[-29.5 -64.0   6.4  25.1  91.2  -8.5  41.8 -46.5]  kudo
[ 15.3 -64.0  32.0  32.1  45.7  -8.5  41.8 -61.9]  nesag
[-33.3 -64.0   3.8  26.6  93.8  -8.5  41.8 -45.0]  salun
[ 21.1 -64.0  33.4  21.9  19.3  -8.5 -81.0 -81.1]  tad
[ 21.1 -64.0  33.4  21.9  19.3  -8.5  41.8 -81.1]  pafi
[ 45.8 -64.0  33.4  21.9  45.7  -8.5  45.7 -61.9]  sipef
miss pafi: [ 21.1  41.8  19.3  33.4 -81.1  21.9  -8.5] => [-64.0]
miss salun: [-45.0  26.6  93.8  41.8   3.8  -8.5 -64.0] => [-33.3]
miss nesag: [ 45.7  -8.5 -64.0  41.8  32.1  15.3 -61.9] => [32.0]
miss sipef: [ 21.9 -64.0  45.7  45.7  -8.5  45.8 -61.9] => [33.4]
miss sipef: [-61.9  45.7  21.9  -8.5  33.4 -64.0  45.7] => [45.8]
miss tad: [ 33.4 -64.0  21.1  21.9  19.3 -81.0  -8.5] => [-81.1]

[ 18.5 -23.2  68.1   1.9 -42.1  -9.5 -32.9  42.6  42.7  55.9  49.1] : Zoz
[ -9.9  -2.4  26.0   9.9  -1.0  -9.8   7.3  -1.8  10.6  -0.9 -17.4] : pep
[ 18.5 -24.1  68.1   1.9 -42.1 -23.9 -32.9  42.6 -25.7 -42.2 -24.0] : dizo
miss dizo: [-42.2 -32.9  18.5 -25.7   1.9 -23.9  68.1 -24.1  42.6 -24.0] => [-42.1]
miss dizo: [ 18.5 -42.1 -25.7  68.1  42.6 -32.9   1.9 -42.2 -23.9 -24.1] => [-24.0]
miss Zoz: [-23.2 -32.9  49.1  42.7 -42.1  -9.5  18.5  55.9  68.1   1.9] => [42.6]
miss pep: [ -9.9   9.9 -17.4  -2.4   7.3  10.6  26.0  -1.8  -9.8  -0.9] => [-1.0]
miss pep: [ -0.9   7.3 -17.4  -9.9  -1.0  10.6   9.9  -2.4  -9.8  -1.8] => [26.0]
miss pep: [-17.4  -9.9   7.3  -1.0  26.0   9.9  10.6  -1.8  -2.4  -0.9] => [-9.8]
miss dizo: [-23.9 -42.1 -24.1  42.6  18.5  68.1 -32.9 -42.2   1.9 -25.7] => [-24.0]

[ -2.4 -21.7   2.3 -12.3   4.1  -9.7   3.0  14.3 -14.8  -5.1  10.7   1.6
  -8.2   7.0  -5.4   8.5  -1.1  -4.7   3.2  20.5  -6.4   1.5   6.2   7.5
   9.5   3.9  -2.0   7.7]  Tafer
[ 33.0  11.2  -0.7  -1.3   4.2 -10.1   4.2  38.6  -5.6 -30.9 -26.5 -10.2
 -10.8   2.2  -9.2 -11.6  23.0  15.8  -2.5 -13.3 -37.0 -27.0 -29.6  33.5
  -4.0   9.4   9.9  19.6]  Budul
[  7.9 -41.6   5.6 -17.6 -15.7  -4.0   1.6  -8.5 -41.5  -1.8  41.1   2.8
  -6.3  10.6  25.3  14.0   5.9 -37.6  -8.6  72.2  20.9  32.5  30.6 -18.9
  12.1  14.0 -35.9   5.4]  duf
[  6.7  26.2  22.6  16.0 -26.8   4.7 -13.8  -7.6 -28.2 -27.9  13.4  -3.0
   0.6   1.4 -20.2 -16.3  10.9  -3.0   9.9  -5.0  25.4  -2.4 -14.4   0.1
 -14.4  -3.7 -17.1 -25.3]  Retek
[ -9.9   0.2  -4.0  17.8  -7.1   8.2  -3.6 -10.8  -2.6  15.6 -11.4  -1.0
  13.2   2.6 -16.3 -13.1   0.6   9.7  11.6 -20.7  13.7  -0.8  -6.0  -5.7
  -8.2  -8.2   4.9   4.7]  luvog
[ 22.3 -31.6  22.7   3.3  -6.0   2.5  13.1  22.6  -6.8 -13.7 -27.2  14.4
  -7.6  16.5 -10.3   5.1  -4.0  15.2  10.6  -0.4 -25.3  -9.7 -19.9  15.4
 -18.8   7.8   0.0  17.2]  Kirus
[-19.5 -70.7 -12.4  -0.8  -1.2  -8.5   9.5 -28.2 -22.2  21.4  46.5 -13.4
 -10.9  -0.3  21.9  51.7 -18.5 -16.9 -25.6  73.4   2.4  45.9  47.5 -29.2
   1.9  25.2 -53.8  12.3]  Mevi
[  3.4   2.0  -9.9   3.3  -9.5   3.5  -1.1   0.3   1.2  -5.2   2.2  -4.0
  -5.5 -16.6 -13.3   3.4   7.2   7.3   2.9  12.0 -11.7   3.6 -12.2  -4.3
  -4.3  -0.6  -6.7  12.7]  zul
[ -9.2 -12.7   3.8   7.6  -1.6  -3.6   3.0   2.6   5.5  13.0  22.6  -7.7
  -0.5  12.9  -1.9  -8.5  -9.6   7.5   2.6 -20.8   2.7   3.3  -5.1   6.8
   1.1   0.2   6.4 -12.9]  Vagu
[ -2.6 -46.5   2.4 -18.5   6.7   2.4   9.5  -4.0 -11.3 -10.9  45.2  -6.6
 -31.7 -17.1  15.5  26.2   8.3  -7.2  -5.8  58.8 -13.8  38.0  16.3 -15.1
  11.6  11.1 -49.3  21.1]  risid
[-34.9  -6.1 -24.6  18.1   9.6  -8.1   8.2 -28.2  17.7  37.6   0.2  -6.6
   6.9   3.6   8.8  36.2 -23.1   8.9 -16.1  -1.2   6.2  22.7   6.4 -17.6
 -14.4  11.2  -6.7  13.0]  silus
[-10.2 -24.0  12.2   9.6  -1.9  -1.0  16.8  -0.3   8.3  17.3  20.2  10.2
   4.5  14.2   8.6   5.4 -26.7   7.6   1.3 -17.9   9.1  12.1   0.1   5.6
  13.2  -2.8  16.1 -12.6]  fipun
miss duf: [  1.6  14.0  -8.5  14.0  20.9  25.3  12.1  -4.0   2.8  32.5  41.1   5.4
 -35.9  10.6  -1.8 -15.7   7.9 -41.5  30.6 -17.6 -37.6  -8.6  -6.3   5.9
  72.2   5.6 -18.9] => [-41.6]
miss silus: [  6.2   8.8 -17.6  -6.7 -24.6   0.2  37.6  17.7 -34.9   8.2  -1.2  36.2
   3.6  22.7  -6.1  18.1 -14.4  -8.1  11.2  13.0 -28.2   9.6 -16.1 -23.1
   6.4   6.9  -6.6] => [8.9]

[  6.8 -19.3 -15.1 -24.7 -11.4  79.2 -14.1  12.6  28.7  33.6  11.4 -46.9
  -3.0  21.0   8.2  79.3 -65.0 -11.5 -11.5   6.0  -9.5   1.8] : fomu
[-15.5  -3.7  10.1  23.9   2.6  35.2   0.3   0.4 -47.3  -1.3  -3.8  -8.9
  15.1 -17.5  18.4  -2.9   4.3  -6.2  -4.9   5.1  -1.3 -10.9] : seso
[  0.0 -22.0  -0.3  17.1   5.4 -76.6 -26.6   6.7 -57.9  38.3  15.2  15.8
   4.4   2.6  12.7  21.7  10.2   8.2  -0.6  -3.8   5.8 -19.9] : Tago
miss seso: [-10.9  -3.7  -1.3  -4.9  18.4   0.3  -1.3 -15.5  23.9  -3.8 -17.5  35.2
 -47.3  -2.9   5.1   2.6  10.1  -8.9   4.3  -6.2  15.1] => [0.4]
miss seso: [ 10.1  15.1  -4.9  18.4  35.2 -10.9 -15.5   2.6  -2.9  -8.9   5.1  -1.3
  23.9  -1.3  -3.8   4.3  -6.2   0.4 -17.5   0.3 -47.3] => [-3.7]
miss fomu: [-14.1   1.8  21.0   6.8   8.2 -11.5 -19.3  11.4  79.3  28.7 -15.1  -9.5
 -24.7 -65.0  33.6 -46.9 -11.5   6.0  12.6  79.2  -3.0] => [-11.4]
miss fomu: [ -9.5   8.2  28.7  11.4  33.6  12.6   1.8 -24.7  -3.0 -15.1 -65.0 -14.1
 -11.5   6.0  79.3 -19.3 -11.5 -11.4   6.8  21.0 -46.9] => [79.2]

[ 89.4  46.7  28.1   5.1  46.7  60.2   2.4 -33.9 -29.3 -70.3   0.3]  Tadak
[ 89.4 -88.6  39.0 -36.0 -17.7  35.9   9.3  14.6 -12.0  49.4  24.3]  Ris
[ 89.4 -41.3  43.6  -8.4  31.5  88.7   7.9 -20.6 -45.8  -8.3  23.6]  ton
[ 89.4 -74.5  43.7 -20.9   6.9  71.0   9.4  -4.1 -33.8  24.4  28.8]  Firu
[ 89.4  54.0 -15.1  30.9 -53.8 -67.5   8.6  11.8  60.9 -14.3   6.9]  Vogez
[ 89.4   3.3  38.2  -0.6  46.2  85.1   5.1 -31.6 -44.6 -43.0  12.2]  feba
[ 89.4  78.3  16.8   8.5  31.3  22.3   1.7 -27.4  -2.6 -83.2  -7.2]  kema
[ 89.4  81.7  -5.8  20.6 -27.3 -50.7  20.5  -0.5  50.1   6.1  -2.1]  giv
[ 89.4  91.2   5.8  13.2   3.5 -18.2   3.4 -15.5  26.0 -77.2  -7.6]  ved
miss giv: [ 81.7  -0.5  89.4  -5.8  50.1   6.1  20.6  -2.1 -50.7 -27.3] => [20.5]
miss giv: [-50.7  -5.8  50.1   6.1  20.5  89.4 -27.3  -2.1  -0.5  81.7] => [20.6]
miss giv: [ 89.4  -2.1   6.1 -50.7  -0.5 -27.3  50.1  20.6  81.7  20.5] => [-5.8]

[ -9.1 -23.6  30.0 -28.7] : bos
[ -9.1 -23.6 -67.0 -67.1] : kav
[  6.5 -32.7 -38.8 -73.9] : Givu
[  6.5   6.4 -38.8  20.3] : ver
[ 28.9 -32.7 -38.8  20.3] : Sus
miss kav: [-67.0  -9.1 -67.1] => [-23.6]
miss kav: [ -9.1 -67.1 -23.6] => [-67.0]
miss ver: [-38.8  20.3   6.4] => [6.5]

[-1.8  0.1 -0.4  0.0] : tuz
[-51.3  29.5 -11.9  37.8] : reke
[-79.5 -23.6 -23.5  49.8] : Dumat
[-46.8  22.9  -8.8  34.8] : Zal
[-61.1  38.8 -15.9  42.2] : zib
[-71.3  48.8 -19.2  46.0] : Refi
[-54.9  32.1 -12.8  38.7] : kiv
[-68.1  46.3 -18.9  43.4] : munom
[ 12.9   4.2  -2.1 -16.7] : lapa
[ 38.8  65.8 -22.9 -84.2] : Fulo
miss tuz: [-0.4  0.0 -1.8] => [0.1]
miss Dumat: [-23.5 -23.6 -79.5] => [49.8]
miss kiv: [-54.9  38.7 -12.8] => [32.1]
miss Fulo: [ 65.8 -84.2 -22.9] => [38.8]
miss reke: [-11.9 -51.3  37.8] => [29.5]
miss Dumat: [-23.6 -79.5  49.8] => [-23.5]

[ -0.6  10.4  28.5  39.4  18.7   1.5   4.3  15.7  18.5 -20.3  43.8 -20.9
 -20.8  26.7  -1.0  12.7  45.2 -12.7  20.5   8.5   0.0 -24.5 -19.7  39.6
 -21.7  14.4  10.7  30.2   5.4 -14.9 -20.6 -26.1  39.2] : vama
[ 11.9  -3.3   1.6  -8.0   2.6 -26.3   6.0   5.6  11.3  30.0   3.0   9.2
  -2.1  12.8   6.2 -12.4   8.7 -30.7  -2.2 -29.1 -17.4 -23.5 -11.3 -30.2
  -0.4  23.5   1.3 -46.3  -3.6   3.5  -0.6  23.7 -23.8] : vuf
[ -4.1  13.8   3.0  19.7  -0.8  16.9 -18.9   7.4   2.2 -26.7  17.1  -8.7
  -9.1  11.8 -20.7  24.6  10.9  25.1   5.0  17.6  19.2   1.6   1.0  35.6
   0.9  -7.9  -5.2  39.0   7.3   6.6   3.6 -36.3  23.5] : pur
[-20.2   6.7   0.1  19.7   1.5  11.3  -3.4   1.9 -31.3 -24.0  -7.3   0.7
  23.9   2.3 -25.5  -5.4 -12.4  27.8 -28.6  23.5  24.0  24.1  26.7 -20.9
  29.0  -5.0 -20.9   9.5  -0.6   4.5  -1.5 -49.9   3.1] : mupe
[  9.1 -15.4  14.7  15.1  -9.1  17.8  24.1 -13.6 -15.1   6.8 -17.7 -13.2
   9.8  -9.9   9.1 -24.0  -2.6   4.4  -8.3  24.2   8.9   4.0  11.2 -25.3
   7.6   1.5  -1.9  11.2 -20.1  -3.5  16.3   0.5  16.4] : tibu
[-19.8  13.8   3.0  19.7  -0.8  16.9 -18.9   7.4   2.2 -26.7  17.1  -8.7
  -9.1  11.8 -20.7  24.6  10.9  25.1   5.0  17.6  19.2   1.6  -4.7  35.6
   0.9  -7.9  -5.2  39.0   7.3  -0.4   3.6 -36.3  23.5] : riti
[-19.8  13.8   3.0  19.7  -0.8  16.9 -18.9   7.4   2.2 -26.7  17.1  -8.7
  23.4  11.8  19.3  24.6  10.9  25.1   5.0  17.6  19.2   1.6  -4.7  35.6
   0.9  -7.9  -5.2  39.0   7.3  31.6   3.6 -36.3  23.5] : Benat
miss Benat: [ 39.0  25.1 -19.8   3.0   0.9  16.9  24.6   7.4   2.2  11.8 -36.3  17.6
 -26.7  -4.7   7.3   3.6  19.7   5.0  17.1  23.4  35.6  -5.2   1.6  19.3
  -7.9  13.8  -8.7  10.9  23.5  -0.8  31.6 -18.9] => [19.2]
miss pur: [  1.6  13.8  -7.9  19.2 -20.7  23.5  11.8   3.6   3.0  10.9   1.0 -36.3
  35.6  -9.1   5.0   7.3  24.6  19.7  39.0  17.1   2.2   7.4 -26.7   6.6
 -18.9  16.9  -5.2  25.1  17.6  -0.8  -4.1  -8.7] => [0.9]
miss tibu: [ 16.3  -2.6  11.2  -1.9 -13.6  15.1   4.0   8.9  -9.9 -15.4  24.1 -15.1
 -25.3 -13.2   1.5   9.1  -3.5  11.2   9.1   9.8   0.5   7.6 -24.0  -9.1
 -20.1  24.2   6.8  -8.3  14.7  17.8   4.4 -17.7] => [16.4]
miss Benat: [ 19.3  -4.7   7.4 -18.9   2.2  31.6  16.9  23.4   7.3  35.6  19.2  24.6
  11.8  39.0  -5.2  17.6  17.1  19.7  13.8  10.9 -26.7  -7.9   5.0  25.1
 -36.3  -8.7   1.6   0.9 -19.8   3.0   3.6  -0.8] => [23.5]

[-22.5  30.0 -35.0 -12.2  -0.8  35.7   8.9  -6.0  12.8  -6.7 -46.7  41.6
  25.0  49.9  10.7  15.5  39.1   7.8  19.7   3.2  26.4  26.5  12.8  49.8
 -31.9   2.8  -8.7  18.4  31.0  39.4  13.9 -23.6  26.3  -0.9 -44.7 -38.8
 -14.8  -2.0   2.4  -1.5 -11.4  29.3 -11.5  -8.3  -9.7 -14.9 -19.8   7.5
   3.7 -17.0]  Tozel
[-20.4 -12.2   5.2  -1.1  27.3   2.3  -1.1   7.6 -17.4 -25.4  15.5  12.2
   3.7   7.1  15.7   1.9 -18.7 -18.0 -45.8 -45.9  20.9  -2.7  48.8  32.9
   5.2  22.2  -5.4 -39.5  13.1 -19.3  -9.1   9.3 -29.2   7.0  21.8 -32.3
 -16.7  27.8 -10.8  21.8 -19.1  10.9  26.8  -2.1 -15.5 -22.7 -49.1  -1.6
 -10.0  11.4]  Sosas
[-15.0 -29.5   3.8   6.5 -23.9  -3.5   1.1 -30.9   4.4   5.5  14.5  20.7
  43.0  -7.7  35.4  27.3  32.5 -20.0  -1.3  -8.3 -22.4  -5.5   5.6  11.5
  -6.5 -13.2 -10.8   6.2 -40.1 -19.9 -39.4 -27.1   8.3 -29.7   2.4  11.8
  14.0  -3.1 -15.2  23.3 -37.6  18.3 -18.6  22.7  -3.5  17.3   9.5 -11.2
  10.0  11.1]  vem
[ 26.8  50.0  22.8 -46.3 -36.3  17.3 -13.5   2.7  -9.9   2.4  -9.2  18.6
  20.3 -55.6  -2.2  -7.5  39.2   1.5  38.3 -28.4  18.5  21.7  -7.6  47.5
 -44.7  -5.1   8.0  51.3 -21.5 -27.6  52.8 -50.4  11.4  34.7  13.5  -0.8
  -8.8 -56.2  -1.5 -16.1  65.1 -41.1  -5.3 -36.9  25.3 -32.4 -17.2   8.6
 -84.0  16.1]  Teb
[ 11.2 -10.0  20.0  -6.8  15.7   8.5 -35.5 -27.8 -30.9  17.8  -2.3  -3.7
 -28.4  -9.8  19.2   7.5 -10.3  -6.4  -5.8   6.3 -29.6 -15.0 -19.3  21.5
  46.5   6.4 -15.1  -1.5 -36.2 -32.5 -23.1 -17.5 -15.2  -5.5  -3.8   2.4
 -30.7  -0.7  25.7  -6.9 -29.5  15.5  -1.8 -30.3 -26.0 -17.7  -2.3  16.8
 -14.2 -35.4]  fug
miss fug: [-10.0 -23.1  -0.7 -30.3 -35.5  16.8 -15.2 -17.7 -26.0  11.2 -29.6   6.3
  -3.7  17.8  -1.8 -14.2 -17.5 -32.5  -2.3   8.5 -27.8  -6.9   2.4  21.5
  15.7 -30.7  25.7 -19.3   6.4  19.2 -30.9 -35.4  -5.5 -29.5  20.0  -2.3
  -1.5  -9.8 -10.3 -36.2 -15.1  15.5 -15.0  -5.8  -6.4  -3.8  46.5 -28.4
   7.5] => [-6.8]
miss Tozel: [ 41.6  29.3   7.5  -0.8 -38.8  26.3   8.9 -14.9 -35.0 -46.7 -19.8 -44.7
   7.8  26.5 -14.8 -12.2  -9.7   2.4  39.1  19.7 -17.0  25.0  -6.7  39.4
 -22.5  -6.0  18.4   3.2  -2.0  -8.7   2.8  26.4  -0.9  -8.3  -1.5  15.5
   3.7  49.8 -11.4 -23.6 -11.5  13.9  35.7 -31.9  12.8  31.0  49.9  12.8
  10.7] => [30.0]
miss fug: [  8.5 -17.7 -27.8  16.8  -6.9 -32.5   6.3  -6.4  -9.8  -5.5  19.2  -2.3
 -14.2   6.4  -5.8 -30.7 -10.0  21.5 -35.5  -0.7 -36.2   7.5  20.0 -35.4
  -2.3 -30.9 -15.1 -30.3  15.7  -6.8  -3.8 -23.1 -26.0 -17.5  -1.5  17.8
  -1.8  11.2  15.5 -10.3 -29.5 -15.2  -3.7 -19.3  46.5 -29.6   2.4  25.7
 -28.4] => [-15.0]
miss Tozel: [-46.7  39.4  49.8  -9.7  -0.8   2.8  -8.3  39.1  12.8  49.9  26.3  -1.5
  12.8 -12.2 -23.6   3.2   3.7  29.3 -17.0 -19.8  -0.9   2.4  15.5  -8.7
  35.7  26.4  -2.0 -11.4  26.5  41.6  31.0 -22.5  10.7 -31.9 -14.8 -35.0
  19.7 -11.5  -6.0  18.4   7.5 -44.7 -38.8   7.8  -6.7   8.9  25.0  13.9
  30.0] => [-14.9]
miss fug: [ -2.3  -6.4 -28.4   7.5 -15.1  25.7  -3.7  -5.8 -32.5  -5.5  17.8  16.8
 -19.3 -26.0 -30.9 -36.2  21.5  -6.8  -0.7 -15.0  15.5   8.5   6.3  -9.8
  15.7   6.4 -14.2  20.0  -1.5  19.2 -27.8 -30.7 -29.5  -2.3 -10.0 -29.6
  -3.8  -6.9  46.5 -35.5  -1.8 -17.7  11.2 -30.3   2.4 -17.5 -23.1 -10.3
 -15.2] => [-35.4]
miss Teb: [ 21.7  34.7   2.7 -28.4   8.0 -13.5 -50.4 -36.9   1.5  -1.5 -32.4 -84.0
 -17.2   8.6  18.6  39.2  -5.3  38.3 -27.6 -55.6  52.8  13.5 -21.5  65.1
  16.1  -2.2  -8.8  22.8 -44.7 -46.3  47.5  26.8  20.3 -36.3  -0.8  11.4
 -16.1 -41.1  -5.1  51.3  25.3  17.3   2.4  -9.2  50.0  -7.5  -7.6 -56.2
  -9.9] => [18.5]
miss Sosas: [  3.7  -1.6   7.1  26.8 -45.8  -5.4  -2.1 -25.4 -22.7  13.1 -19.3  15.5
   7.6 -12.2 -20.4 -19.1  48.8  10.9   9.3 -10.0 -39.5 -18.7  32.9   2.3
 -10.8  27.3   5.2  -9.1  11.4 -17.4  -1.1 -32.3   7.0  27.8  -1.1  22.2
  -2.7  21.8  20.9   5.2 -29.2 -15.5 -16.7  12.2  21.8   1.9 -18.0 -49.1
  15.7] => [-45.9]

[-13.5   3.8  40.8   0.0  26.5 -13.9   0.0   0.0 -27.1  31.9 -21.4   0.0
   3.9 -36.3 -16.2 -14.6  -9.1   0.0   8.8   7.5  39.9 -17.3   0.0  -3.7] : gota
[ 26.9   6.6   5.0 -24.4   2.8 -38.6  15.9   7.2   0.0   0.0  46.8  16.0
 -38.6  32.9 -29.0  44.8   0.0  18.8   0.0  41.3  26.8  57.1  18.8 -54.8] : geni
[ 30.1 -43.4 -19.8 -13.0 -19.3   0.0  18.7  36.2  21.2   4.8   6.5  45.7
  -3.3  -0.1 -14.5   1.8 -28.8  57.8   6.0  22.7   8.6  14.0   0.0  -7.8] : suler
[ 36.5 -32.9  -2.1 -45.7  18.3  44.4   9.2  -0.1  11.1   5.4   8.3  -3.6
   0.2   0.0   9.3  16.0 -37.2  95.9   0.0  -8.1   0.0   0.0 -37.5  46.2] : naf
[-12.6   0.0  -8.5   0.0  28.8   0.0   7.1  36.5   0.0   6.8  -7.7   0.0
   0.0  38.7  32.9 -25.3   0.0   0.0 -14.4  21.8   4.7 -24.8 -20.0 -39.0] : Vatas
[  0.0  19.5   0.0  -8.8   0.0  -0.9  32.1   0.0   5.4   0.0 -18.7   5.5
 -15.0   0.0  20.7  17.1  -6.0  12.0 -17.8   0.0  33.2  14.8 -31.6   0.0] : negi
miss suler: [ -3.3  30.1  45.7 -19.3   0.0  22.7   8.6 -19.8 -14.5  57.8  18.7 -28.8
   4.8  -7.8   6.5  21.2  -0.1  36.2   1.8  14.0   0.0 -43.4   6.0] => [-13.0]
miss geni: [  7.2   0.0 -54.8  46.8  26.8  18.8   0.0   6.6 -38.6   0.0   2.8  18.8
   5.0  32.9 -38.6  15.9  57.1 -24.4   0.0  44.8  16.0 -29.0  41.3] => [26.9]
miss gota: [-13.5  39.9   0.0 -27.1   0.0   0.0   3.8  -3.7   0.0   8.8 -21.4   3.9
   0.0 -36.3  31.9 -16.2 -17.3   0.0  40.8  -9.1  26.5 -14.6 -13.9] => [7.5]
miss naf: [-37.5   5.4 -32.9  -2.1 -37.2  36.5  18.3   0.2  16.0  44.4  -8.1   0.0
   9.3  46.2  11.1  -0.1   0.0  -3.6   8.3   0.0 -45.7   9.2   0.0] => [95.9]

[ 23.2  71.6  -9.3 -24.9  31.6  66.2 -33.1  66.3  36.4] -> vovef
[ 16.3  90.2 -19.7  -3.8  25.3  -2.7  16.2  75.7  41.3] -> kub
[-25.5 -25.6  25.9 -55.3  23.0  18.8 -57.8  -6.6  -4.9] -> birog
[-26.6 -18.6   5.6   5.7  32.0   8.1 -18.5 -26.7  -6.9] -> Mubis
miss Mubis: [-26.6   5.7 -18.6  -6.9   8.1 -26.7  32.0   5.6] => [-18.5]
miss kub: [ 75.7  -3.8  -2.7  25.3  16.2  41.3 -19.7  90.2] => [16.3]
miss birog: [ 23.0 -25.5 -57.8 -55.3  -6.6  18.8  -4.9  25.9] => [-25.6]
miss vovef: [ 31.6 -33.1 -24.9  71.6  66.2  23.2  36.4  -9.3] => [66.3]
miss Mubis: [-26.7  32.0   8.1 -18.6   5.7  -6.9   5.6 -18.5] => [-26.6]
miss vovef: [ 23.2 -24.9  -9.3  31.6  36.4  66.3  71.6  66.2] => [-33.1]
miss Mubis: [-18.5 -18.6   8.1 -26.7  32.0  -6.9 -26.6   5.6] => [5.7]

